A hidden rule labels the rows of this table. It goes by one to three of the table's principal directions, not those with the most spread.
ndarray[-0.198  0.862 -0.466  0.232 -0.824 -0.480  0.816 -0.189 -0.147  0.293 -0.189  0.311  0.185
        -0.596 -0.174 -0.147 -0.307 -0.414 -0.583 -0.434  0.316 -0.546 -0.301 -0.535  0.996  0.574
        -0.644  1.217 -0.612 -0.460] e
ndarray[-2.031 -2.052  2.162  0.464  0.489  0.699 -1.151 -0.341 -0.280  0.002  0.379  0.045  1.474
         1.559  1.538 -0.881  1.013  1.349  1.680  0.034 -0.189  0.559  0.024  2.295 -2.429  1.511
         1.242 -1.884  2.024 -0.398] f
ndarray[-0.640 -0.564 -0.192 -0.123  0.233 -0.174 -0.546  0.448 -0.316  1.469 -0.166  0.038  0.240
         0.017  0.022  0.027  0.294 -0.347  0.222  0.284  0.066 -0.374  0.902  0.426  0.121 -0.159
        -0.388 -0.190 -0.178 -0.318] f
ndarray[ 1.318 -1.295  0.549  0.266  1.622 -0.667 -0.064  0.751  0.175 -5.428  1.683 -1.047 -0.478
         0.984  0.514  0.156  0.589  0.341 -0.837 -0.772  0.154  2.559  0.916 -0.652 -1.236  0.670
         0.425 -1.450  0.757  1.022] f
ndarray[-0.092 -0.714  0.369  0.113  0.744  1.195 -0.624 -0.431  0.085 -2.674  0.025 -0.649 -0.142
         0.704  0.952 -0.046  1.073  1.379 -0.066 -0.395 -0.099  1.183  0.026 -0.095 -1.354  0.579
         0.960 -0.971  0.677  0.676] d
ndarray[-0.968 -3.051  0.833  0.071  0.951  0.460 -1.317  1.667 -0.942  1.255  0.795 -0.636  0.766
         1.109  0.093  0.294  1.083  0.394  0.318 -0.419  1.223  0.938  1.043  2.504 -1.617 -0.210
        -0.127 -1.505  1.186 -0.654] g
ndarray[ 0.189 -0.828  0.209 -0.200  0.185  0.919 -0.504 -0.222  0.088  0.055 -1.381 -0.327 -0.630
        -0.049  0.435 -0.442  0.771  0.689 -0.120  0.046 -0.150  0.371 -0.592  1.083 -0.105  0.062
        -0.088 -0.188  1.004  0.099] f
ndarray[-0.304  2.128  0.272  1.037 -1.340 -1.600  0.509 -1.475  0.514 -0.678  2.286  0.679  2.001
         0.285 -0.388 -0.271 -1.698 -0.266  1.789  0.567 -0.670 -2.631 -0.197 -1.812 -1.378  0.377
         0.557  0.205 -0.800 -0.188] g
ndarray[ 0.413 -0.422  0.507 -0.413  0.666  0.671  0.456  0.732 -0.054 -1.025  0.123 -0.090 -0.714
         0.166 -0.038  0.134  0.422  0.472 -0.962 -0.763  0.571  1.688 -0.268  0.165 -0.157 -0.246
         0.516 -0.217  0.177  0.214] e
ndarray[ 1.048 -2.072  0.748 -0.010  0.512  1.141 -0.008 -0.731 -0.503 -3.082  0.214 -0.821 -0.788
         1.183  0.574 -1.129  1.563  2.918 -0.326 -1.364  0.419  2.628 -0.238  0.730 -2.035  0.597
         0.873 -0.655  2.271  0.240] d
ndarray[ 1.222 -0.192 -0.299 -0.807  1.140  0.614 -1.261 -0.134  0.924  0.020 -0.743 -0.336 -1.255
         0.061 -0.069  0.277  0.135  0.011  0.798  1.573 -1.283 -0.076  0.390 -0.113 -0.388 -1.683
         0.560 -1.376  0.375  1.205] e
ndarray[-0.037  2.300 -0.078  0.063 -1.097 -0.594  1.335  0.134  0.922  1.042  0.393  1.067  0.322
        -0.973 -0.855  0.476 -1.596 -1.505 -0.128  0.434  0.136 -1.749 -1.435 -0.776  1.191 -0.219
        -0.139  1.134 -1.194 -0.280] f
ndarray[-0.682  0.432  1.608  0.329  0.161 -2.143  0.339  1.089  1.703  0.348  4.629  1.591  1.884
         1.270 -0.967  0.973 -2.425 -2.088  2.763  1.988 -0.197 -1.533  0.175  0.433 -1.704 -0.041
         1.565 -2.169  0.435 -0.095] d
ndarray[ 0.095  1.979 -1.989  0.013 -0.998 -2.154  1.568  0.894 -0.420  1.812  2.625  0.948  0.695
        -0.744 -2.066  0.982 -1.524 -1.778 -0.635 -0.203  1.112 -1.629  1.792 -2.686  1.431 -0.829
        -1.026  1.795 -2.801 -0.869] d
ndarray[-0.671 -1.032  0.977  1.078  0.670 -1.380 -1.117 -0.038 -0.701 -1.987  3.065 -0.683  2.148
         1.848  0.420  0.388 -0.472  0.203  1.774 -0.080 -0.201  0.262  1.688 -0.308 -2.655  0.440
         0.919 -1.997  0.176  0.242] f
ndarray[-0.386  0.574 -0.765  0.340 -0.890  0.510  0.456 -1.377 -0.723 -0.871 -1.318 -0.209  0.036
        -0.552  0.586 -1.225  1.175  1.499 -0.991 -1.245  0.172 -0.363  0.127 -1.159  0.106  1.114
        -0.661  1.641 -0.382 -0.522] f
ndarray[ 1.756  3.344 -2.182 -0.529 -0.334 -1.693  0.983  0.367  1.671  0.146  0.691  0.783 -0.966
        -1.746 -1.792  1.165 -1.957 -2.746 -0.503  1.653 -0.714 -2.549  0.440 -3.277  2.216 -1.737
        -0.897  1.151 -2.674  0.731] e
ndarray[ 0.861  0.697 -0.281 -0.364 -0.442  0.885  0.175 -0.488  0.176  0.822 -1.438 -0.065 -0.858
        -0.679 -0.341 -0.128 -0.098  0.393 -0.378  0.017 -0.172 -0.290 -1.202 -0.005  0.538 -0.924
        -0.107  0.736 -0.054  0.172] f
ndarray[-0.492 -1.421  1.474 -0.511  0.572  2.087 -0.030 -0.314 -0.254 -0.521 -2.331 -0.146 -1.021
         0.275  1.428 -1.112  1.674  1.862 -0.767 -0.937  0.017  2.365 -1.343  1.950 -0.244  0.922
         0.787 -0.289  1.776  0.043] f
ndarray[-0.306 -1.087 -0.602  0.439 -0.441  2.065 -0.342 -2.014 -2.283 -2.000 -2.466 -1.559 -0.274
         0.215  1.495 -1.681  2.797  3.904 -1.625 -2.816  0.498  1.913  0.333 -0.618 -0.892  1.271
        -0.322  1.439  0.373 -0.317] e
ndarray[-1.570 -2.402  0.917  0.161 -0.167  0.749 -0.729  0.718 -0.599  2.427 -0.312  0.064  0.797
         0.644  0.400 -0.296  0.879  0.447  0.621 -0.159  0.967  0.119 -0.301  3.170 -0.722  0.797
        -0.243 -0.558  1.752 -1.128] d
ndarray[-0.575 -0.889  1.032  0.229 -0.267  1.250 -0.062 -1.533 -0.814 -1.127 -1.225 -0.318  0.086
         0.629  1.301 -1.593  1.418  2.591  0.004 -1.244 -0.186  1.298 -0.610  0.667 -1.259  1.309
         0.690  0.153  1.406 -0.232] f
ndarray[ 1.061 -1.981 -1.449  0.408  0.851  1.203 -0.846 -0.792 -2.339 -4.422 -1.637 -2.602 -1.026
         0.343  1.198 -0.791  2.949  3.072 -2.523 -2.894  0.701  3.146  1.817 -1.331 -0.668  0.681
        -1.006  0.709  0.016  0.490] e
ndarray[ 0.354 -1.217  1.088  0.333  1.099  0.689 -1.180  0.351  0.975 -2.859  1.158 -0.744  0.207
         1.163  0.603  0.894 -0.023  0.114  1.058  0.763 -0.294  0.813 -0.667  1.114 -1.889  0.074
         1.256 -2.366  1.447  1.106] e
ndarray[ 0.677  0.408 -0.034 -0.082 -0.634  0.798  1.291 -1.440 -1.013 -1.535 -2.108 -0.320 -1.170
        -0.480  0.691 -1.384  0.941  1.913 -1.754 -1.967  0.020  2.069 -1.024 -0.641  1.059  1.020
        -0.181  1.858  0.257 -0.070] e
ndarray[ 0.090  0.289 -0.951 -0.374 -0.013 -0.827  0.257  0.821 -0.148  1.800 -0.898  0.220 -0.577
        -0.928 -0.454  0.320 -0.275 -1.585 -0.807  0.314  0.050 -0.339  0.619 -0.079  2.135 -0.320
        -1.300  0.860 -0.913 -0.276] f
ndarray[-1.202 -0.102  0.636  0.328 -0.463  0.966 -0.763 -1.146  0.041  0.805 -0.017  0.181  1.029
         0.596  0.624 -0.452  0.325  1.216  1.476  0.371 -0.398 -1.028 -0.395  0.573 -1.593  0.377
         0.949 -0.582  0.639 -0.201] d
ndarray[ 1.177  1.152 -0.566  0.059 -1.244 -0.368  1.657 -1.171 -0.745 -0.460 -0.109  0.160 -0.502
        -0.445 -0.675 -0.908 -0.311  1.143 -0.966 -1.394  0.305  0.537 -0.609 -1.410  0.664  0.063
        -0.314  2.015 -0.394 -0.394] e
ndarray[-0.814 -0.293  0.998 -0.042  0.278  0.090 -0.807 -0.451  0.716  0.792  0.348  0.515  0.594
         0.666  0.516 -0.238 -0.206  0.019  1.836  1.328 -0.973 -0.751 -0.042  0.878 -1.102  0.130
         1.022 -1.402  0.936  0.178] e
ndarray[-0.958 -0.896  1.585  0.717 -0.975  0.883  0.399 -2.187 -0.813 -1.412 -0.389  0.049  0.855
         1.048  1.399 -2.183  1.174  3.094  0.676 -1.461 -0.070  0.979 -1.068  0.933 -1.973  2.203
         0.993  0.275  2.084 -0.690] e
ndarray[ 1.504 -1.299 -1.446  0.147  2.070 -1.770 -2.615  1.202  0.056 -1.380  1.963 -1.688  0.068
         0.840 -0.577  1.842 -0.538 -1.736  1.277  1.800 -0.992 -0.324  3.321 -1.099 -0.910 -2.073
        -0.571 -2.600 -0.792  1.526] f
ndarray[-1.357 -2.368  1.511  0.498  0.177  1.352 -0.668 -0.730 -1.124 -1.099 -0.998 -0.652  0.611
         1.129  1.735 -1.345  1.948  2.437  0.076 -1.433  0.380  1.795 -0.340  2.091 -1.714  1.945
         0.518 -0.599  2.115 -0.508] f
ndarray[-0.150  0.493 -0.915 -0.026 -0.071 -0.719 -0.207 -0.015 -0.647  1.264  0.017 -0.063  0.196
        -0.243 -0.304  0.287 -0.289 -0.573  0.014  0.119 -0.231 -0.478  1.244 -0.999  0.764 -0.498
        -0.545  0.447 -1.222 -0.086] e
ndarray[ 0.971 -1.413 -0.981 -0.022  1.136  0.007 -0.519  1.173 -0.874 -2.116 -0.339 -1.452 -0.883
        -0.068  0.064  0.622  1.060 -0.043 -1.808 -1.057  0.768  1.818  1.290 -0.312  0.501 -0.239
        -1.075 -0.055 -0.371  0.430] f
ndarray[ 0.740  0.943 -1.304  0.364  0.242 -0.176 -0.145 -0.179 -0.209 -2.620  0.123 -0.954 -0.159
        -0.378  0.030  0.732  0.087 -0.165 -1.033 -0.512 -0.017  0.064  0.765 -2.177  0.342 -0.158
        -0.450  0.428 -1.518  0.762] e
ndarray[ 0.809  2.358 -0.879 -0.820  0.079 -1.085  0.575  1.054  1.970  1.766  0.770  1.278 -0.657
        -1.208 -1.523  1.210 -1.874 -2.841  0.344  2.185 -0.607 -2.328 -0.072 -1.349  1.580 -1.776
        -0.166  0.054 -1.652  0.461] e
ndarray[ 0.785  1.079 -1.011  0.200 -0.205 -0.827  0.356  0.830  0.351 -0.463  1.060 -0.141  0.156
        -0.676 -1.127  0.907 -0.822 -1.284 -0.641  0.092  0.604 -1.270  0.248 -1.324  0.372 -0.905
        -0.797  0.554 -1.412  0.031] g
ndarray[ 0.203  0.109  0.684 -0.891 -0.040  0.157  0.163 -0.188  0.742  2.900 -0.505  1.099 -0.744
         0.011 -0.428 -0.333 -0.686 -0.244  1.224  1.354 -0.871 -0.184 -0.725  1.151  0.464 -0.911
         0.760 -0.433  0.883  0.014] e
ndarray[-0.498 -1.693 -0.071  0.074  1.084  0.851 -1.482 -0.026 -0.918 -0.904 -1.079 -1.182 -0.145
         0.620  1.214  0.054  1.456  0.872 -0.169 -0.383 -0.251  1.500  1.135  0.608 -0.464  0.404
         0.008 -0.958  0.437  0.450] e
ndarray[-1.630 -0.884  2.129  0.486 -0.504  1.256  0.600 -1.626 -0.554 -1.636 -0.458  0.387  0.786
         1.076  1.827 -1.940  1.364  2.802  0.319 -1.521  0.053  1.622 -1.226  1.236 -1.725  2.659
         1.446 -0.059  2.015 -0.601] d
ndarray[ 0.043  0.779  1.158  0.222  0.524 -0.932  0.124 -0.284  0.774 -1.849  2.586  0.502  0.880
         1.024  0.000  0.159 -1.041 -0.073  1.476  0.656 -0.762 -0.010  0.411 -1.131 -1.778 -0.082
         1.690 -1.475 -0.042  0.634] f
ndarray[ 1.516  0.410 -1.904  0.320  0.488 -1.065  0.405  0.413 -1.365 -3.188  1.145 -1.351 -0.353
        -0.228 -0.670  0.501  0.431  0.266 -2.115 -1.802  0.834  1.187  2.273 -3.217  0.257 -0.608
        -1.090  1.024 -2.155  0.401] f
ndarray[-0.753 -2.611  0.557  0.296  0.962  1.711 -1.165 -0.785 -1.954 -2.468 -1.090 -1.543  0.061
         1.234  1.784 -1.303  2.931  3.420 -0.821 -2.212  0.437  2.834  1.276  0.502 -2.134  1.215
         0.435 -0.601  1.197 -0.038] e
ndarray[ 1.194  0.597 -1.879  0.259 -0.192 -0.658  0.046 -0.118 -0.622 -1.201  0.594 -0.857 -0.256
        -0.354 -0.774  0.692 -0.184 -0.143 -0.850 -0.515  0.327 -0.125  1.144 -2.027  0.556 -0.709
        -0.906  0.891 -1.411  0.312] e
ndarray[ 0.011 -1.049  0.114 -0.265  0.614  0.074 -0.351  0.479 -0.828  0.602 -0.509 -0.407 -0.349
         0.243  0.147 -0.106  0.563  0.273 -0.391 -0.466  0.120  1.201  0.770  0.504  0.125 -0.321
        -0.206 -0.214  0.095 -0.040] f
ndarray[-0.101 -0.756  0.207  0.453 -0.326  0.225 -0.438 -0.121 -0.084 -0.065  0.226 -0.355  0.514
         0.370  0.078  0.121 -0.018  0.249  0.528  0.012  0.286 -0.272 -0.586  1.049 -0.651  0.273
        -0.070 -0.306  0.822 -0.137] e
ndarray[-0.944 -1.503  1.968  0.210  0.090  1.977 -0.079 -1.276 -0.822 -1.670 -1.724 -0.377  0.038
         0.822  1.874 -1.878  1.986  3.103 -0.327 -1.728  0.072  2.156 -1.228  1.586 -1.710  1.738
         1.066 -0.232  2.057 -0.271] g
ndarray[ 0.430  0.795  0.061 -0.042 -0.638 -0.227  1.179 -0.530 -0.157 -0.374 -0.255  0.381 -0.281
        -0.418 -0.236 -0.883 -0.022  0.585 -0.724 -0.829  0.181  0.099 -0.501 -0.764  0.296  0.279
        -0.194  1.192 -0.185 -0.369] g
ndarray[-0.578 -0.411  0.648 -0.396  0.108  0.378 -0.018 -0.423 -0.505  1.465 -1.748  0.256 -0.411
        -0.111  0.704 -1.041  0.664  0.595 -0.087 -0.214 -0.528  0.700 -0.026  0.778  0.507  0.334
        -0.012  0.233  0.470 -0.296] g
ndarray[ 0.249 -1.642 -0.117 -0.347  0.571  0.794 -0.858  0.217  0.128  0.120 -0.966 -0.421 -0.777
         0.167  0.287 -0.290  1.095  0.575  0.024  0.338 -0.002  0.491  0.158  1.339 -0.297 -0.033
        -0.287 -0.621  1.328  0.087] e
ndarray[-0.305 -0.327 -1.387  0.425 -0.256 -0.963 -0.254  0.064 -1.060  0.381  0.491 -0.483  0.542
        -0.027 -0.201  0.307  0.148 -0.365 -0.256 -0.416  0.371 -0.261  1.690 -0.800  0.633  0.317
        -1.109  0.647 -0.905 -0.398] e
ndarray[ 0.573  2.102 -1.525  0.675 -1.087 -1.430  1.725  0.315 -0.988 -1.382  2.674 -0.038  1.054
        -0.523 -1.624  0.556 -0.860 -0.170 -1.598 -1.877  1.636 -0.880  1.117 -3.555 -0.065 -0.534
        -0.773  2.058 -2.928 -0.662] f
ndarray[ 1.402  2.371 -1.037 -0.381 -0.687 -0.679  0.909  0.671  1.609  1.213  0.307  0.739 -0.733
        -1.348 -1.654  1.403 -2.124 -2.439 -0.113  1.459 -0.128 -1.978 -1.398 -0.898  1.927 -1.612
        -0.489  0.787 -1.323  0.450] e
ndarray[-0.490  0.344  0.807 -0.142 -0.274  0.154  0.248 -0.427  0.577  0.859  0.273  0.787  0.212
         0.268  0.132 -0.198 -0.488  0.055  0.991  0.651 -0.437 -0.276 -0.758  0.571 -0.257  0.243
         0.900 -0.379  0.588 -0.046] e
ndarray[-0.253  0.757 -0.135  0.141 -0.627 -0.271  0.778 -0.663 -0.118 -0.327  0.060  0.405  0.188
        -0.238  0.057 -0.607  0.026  0.392 -0.279 -0.473  0.037 -0.289 -0.060 -0.821  0.181  0.696
        -0.061  0.887 -0.295 -0.360] e
ndarray[-0.220  0.063  0.004  0.410 -0.103 -1.501 -0.105  0.848  0.811  0.293  2.423  0.525  1.177
         0.297 -0.844  0.666 -1.121 -1.541  1.146  1.074  0.269 -1.775  0.592  0.026 -0.723 -0.115
        -0.174 -0.776 -0.093 -0.309] e
ndarray[-1.086 -1.779  0.934  0.199  0.675  1.020 -0.729 -0.523 -0.761 -1.325 -0.487 -0.511  0.272
         1.038  1.494 -0.800  1.632  1.790  0.121 -0.845 -0.011  1.767  0.498  1.015 -1.302  1.399
         0.698 -0.877  1.307 -0.017] d
ndarray[-2.249 -0.399  1.672 -0.314 -0.395  0.405 -0.023  0.350  0.727  3.752  0.530  1.728  1.167
         0.454  0.101 -0.592 -0.174 -0.171  1.801  1.130  0.069 -1.500 -0.610  2.191 -1.009  0.418
         1.001 -0.823  1.089 -1.149] e
ndarray[ 0.463  1.821  1.113  0.010 -0.274 -1.178  0.206  1.105  2.343  1.650  3.202  1.394  1.148
         0.161 -1.797  1.630 -3.157 -2.614  2.447  2.575 -0.330 -2.951 -1.488  0.247 -1.053 -1.990
         1.274 -1.573 -0.363  0.357] f
Which label does each new row get?
ndarray[ 0.273  0.391 -0.437 -0.292 -0.509  0.526  0.282 -1.027 -0.354  0.718 -0.750  0.173 -0.457
        -0.180 -0.087 -0.760  0.377  1.201 -0.046 -0.308 -0.213 -0.022 -0.041 -0.558  0.029 -0.262
         0.109  0.804  0.005 -0.176] d
ndarray[-1.413  1.877  0.868 -0.886 -0.903  0.179  0.099 -0.702  2.034  5.628 -1.278  2.385 -0.021
        -0.658 -0.098  0.145 -1.926 -1.998  2.683  3.282 -1.913 -2.660 -1.943  1.695  1.762 -0.381
         1.094 -0.347  0.469 -0.104] e
ndarray[-0.482 -0.284 -0.043  0.373 -0.366  1.023  0.071 -0.932 -0.627 -1.522 -1.585 -0.559 -0.118
        -0.133  1.141 -0.649  1.154  1.287 -0.937 -1.192  0.166  0.919 -0.657  0.170  0.241  1.492
        -0.203  0.799  0.426 -0.072] e
ndarray[-0.099 -0.518 -0.077  0.473  0.048 -0.850  0.048  0.556 -0.352 -0.803  1.486 -0.249  0.689
         0.463 -0.217  0.466 -0.280 -0.408  0.039 -0.328  0.581  0.242  0.616 -0.026 -0.348  0.385
        -0.216 -0.245 -0.071 -0.167] e
ndarray[-0.117  0.579  1.333 -0.139 -0.061 -0.022  0.456 -0.098  1.317 -0.032  0.741  0.959  0.141
         0.294  0.006 -0.030 -0.916 -0.417  1.121  0.994 -0.548 -0.370 -1.360  0.717 -0.517  0.158
         1.190 -0.849  0.860  0.233] e
ndarray[ 0.540 -1.415  0.544 -0.017  1.070 -0.356 -1.227  1.584  0.260  0.472  2.623 -0.443  0.689
         1.178 -1.027  1.400 -0.776 -0.660  1.413  0.920  0.474 -0.132  0.765  0.952 -2.060 -1.916
         0.709 -2.254  0.394  0.359] f
ndarray[-0.439  0.650  0.131  0.826 -0.130 -2.312 -0.799  2.342  1.617  1.882  3.570  0.515  2.239
         0.091 -1.686  2.598 -3.007 -4.299  2.122  2.538  0.419 -3.715 -0.065  0.837 -0.391 -1.300
        -0.493 -1.648 -0.984 -0.126] f
ndarray[ 0.217  0.588  0.579 -0.716  0.487  0.679 -0.303 -0.271  1.653  0.389 -0.718  0.718 -0.863
        -0.151  0.251  0.068 -0.349 -0.456  0.997  1.737 -1.234 -0.497 -0.994  0.522  0.118 -0.470
         1.026 -1.021  0.730  0.792] d
ndarray[ 0.533  0.627 -0.958  0.287  0.128 -0.780 -0.342  0.028 -0.480 -0.579  0.419 -0.641  0.291
        -0.263 -0.407  0.398 -0.240 -0.422 -0.285 -0.179 -0.088 -0.624  1.195 -1.616  0.004 -0.772
        -0.656  0.263 -1.429  0.245] g
ndarray[-0.305  0.718  0.128  0.686 -0.385 -1.782 -0.177  0.010  0.813 -0.013  2.450  0.488  1.486
         0.518 -0.473  0.798 -1.752 -1.632  1.872  1.407 -0.498 -1.815  0.315 -0.339 -0.537  0.191
         0.270 -0.879 -0.199  0.065] e
ndarray[-0.046  1.073 -0.074  0.741 -0.039 -1.320 -0.516 -0.378  0.147 -0.993  0.958 -0.317  1.107
         0.127  0.130  0.544 -1.125 -1.127  0.924  0.641 -0.860 -1.233  0.518 -1.204 -0.272 -0.001
        -0.057 -0.476 -1.030  0.499] f
ndarray[ 0.309  1.543 -0.716 -0.110 -0.081 -1.692  0.494  1.577  0.882  1.449  1.541  0.719  0.386
        -0.857 -1.499  1.294 -1.712 -2.832 -0.023  1.094  0.296 -2.049  0.508 -1.027  1.120 -1.264
        -0.791  0.233 -1.855 -0.140] g
ndarray[-0.955 -1.408  0.965  0.453  0.186  0.599 -0.920 -1.010 -0.962 -0.740  0.060 -0.517  0.974
         1.127  1.075 -1.234  1.325  2.187  0.829 -0.791 -0.147  0.525  0.691  0.507 -2.338  0.808
         0.647 -0.783  1.082 -0.297] g
ndarray[ 0.292 -0.839 -0.446  0.600  0.301 -0.736 -0.620 -0.208 -0.731 -1.752  1.815 -0.831  0.771
         0.955 -0.074  0.152  0.211  0.697  0.467 -0.464  0.212  0.354  1.597 -0.867 -1.494  0.039
         0.049 -0.649 -0.037  0.156] d
ndarray[-0.339 -1.740 -0.826 -0.293  0.945  0.139 -0.971  0.718 -1.111  0.582  0.041 -0.686 -0.224
         0.487  0.146  0.196  1.221  0.433 -0.351 -0.359  0.413  1.129  2.193  0.172 -0.132 -0.281
        -0.452 -0.482 -0.094 -0.095] d
ndarray[ 1.544 -1.485 -0.644 -0.201  1.139  0.636 -0.980  0.858  0.463 -2.132  0.348 -1.157 -1.086
         0.389 -0.287  1.005  0.496  0.078 -0.327  0.347  0.299  1.100  0.206  0.481 -0.572 -0.897
        -0.051 -1.226  0.842  0.990] d
ndarray[ 0.322 -0.769 -1.884  0.289  0.735  0.208 -1.219 -0.161 -1.168 -1.997 -0.198 -1.580 -0.189
         0.123  0.372  0.383  1.454  0.831 -0.953 -0.793  0.202  0.589  2.381 -1.675 -0.300 -0.128
        -0.863  0.043 -1.039  0.503] d
ndarray[ 0.137 -0.812  1.513 -0.194 -0.396  2.427  1.887 -1.741 -1.439 -3.271 -3.105 -0.352 -1.579
        -0.001  1.876 -2.713  2.580  4.158 -2.776 -3.618  0.654  4.344 -2.122  0.585  0.026  2.462
         0.644  1.890  1.836 -0.388] f
ndarray[ 0.459  2.054 -1.823  0.389 -0.154 -2.891  0.147  1.673 -0.200  1.585  3.226  0.105  1.380
        -0.556 -2.240  2.198 -2.451 -3.305  0.193  0.782  0.494 -2.527  2.289 -2.800  0.883 -2.135
        -1.156  0.380 -3.614 -0.081] f
ndarray[-0.119  0.840 -0.022 -0.545  0.102  0.017 -0.470  0.594  1.837  2.200 -0.481  0.882 -0.369
        -0.645 -0.371  0.980 -1.185 -2.163  1.170  2.452 -0.889 -1.898 -0.977  0.949  1.100 -0.813
         0.113 -0.789  0.054  0.438] d
ndarray[-1.035  0.945  0.466 -0.549 -0.133  0.017  0.453 -0.270  0.044  2.346 -1.465  1.005 -0.218
        -0.586  0.461 -0.614 -0.120 -0.481  0.022  0.370 -0.760 -0.208 -0.141  0.070  1.370  0.260
         0.137  0.575 -0.498 -0.300] f
ndarray[ 0.662 -0.170 -2.079  0.752  0.447 -0.458 -0.700 -0.321 -1.277 -3.577 -0.071 -1.855 -0.037
        -0.082  0.491  0.622  0.935  0.325 -1.504 -1.253  0.214  0.884  2.034 -2.333  0.401  0.525
        -1.242  0.590 -1.478  0.680] e
ndarray[-0.557 -1.365 -0.327  0.719 -0.080 -0.428 -0.694  0.850 -0.965  0.306  0.843 -0.790  1.049
         0.447 -0.120  0.761  0.073 -0.446  0.003 -0.512  1.018 -0.013  0.659  0.958 -0.299  0.295
        -0.839 -0.206  0.029 -0.500] e
ndarray[ 1.258 -1.723 -0.109 -0.423  0.913  1.096 -0.329 -0.344 -1.348 -1.866 -1.531 -1.297 -1.452
         0.273  0.508 -1.231  2.068  2.540 -1.578 -1.815  0.273  2.666  0.785 -0.147 -0.744 -0.362
        -0.250  0.206  0.768  0.253] g
ndarray[ 0.402 -0.904 -1.765 -0.285  0.407  0.870 -0.287  0.441 -1.587 -0.310 -1.640 -1.250 -1.090
        -0.600  0.067  0.064  1.765  0.914 -2.348 -1.654  1.004  1.469  1.442 -0.768  1.078 -0.306
        -1.396  1.253 -1.015 -0.136] d
ndarray[ 0.101  0.956 -0.601 -0.276 -0.456  0.023  0.543 -0.478  0.188  0.676 -1.439  0.350 -0.669
        -0.899  0.063 -0.333 -0.024 -0.344 -0.594  0.120 -0.399 -0.423 -0.366 -0.516  1.528  0.243
        -0.558  1.105 -0.453 -0.055] e
ndarray[-0.927  0.305  0.772 -0.234  0.131  0.088 -0.015 -0.328 -0.090  1.208  0.454  0.664  0.534
         0.476  0.234 -0.303 -0.120  0.376  0.900  0.253 -0.466  0.027  0.419 -0.111 -0.634 -0.072
         1.022 -0.502 -0.144 -0.115] e
ndarray[-1.196 -1.372  0.492 -0.773  0.496  1.592 -0.367  0.785  0.080  2.122 -1.501  0.433 -0.637
        -0.067  0.524 -0.239  1.309  0.393 -0.348  0.118  0.478  0.673 -0.248  2.035  0.308  0.213
         0.171 -0.322  0.953 -0.461] d
ndarray[-2.569 -0.081  3.186 -0.414 -0.636  0.452  0.522 -0.136  0.909  4.335  0.057  2.406  1.302
         0.564  0.485 -1.492 -0.465  0.179  2.246  1.061 -0.396 -1.246 -1.745  2.931 -1.239  0.775
         1.686 -0.860  1.778 -1.334] g
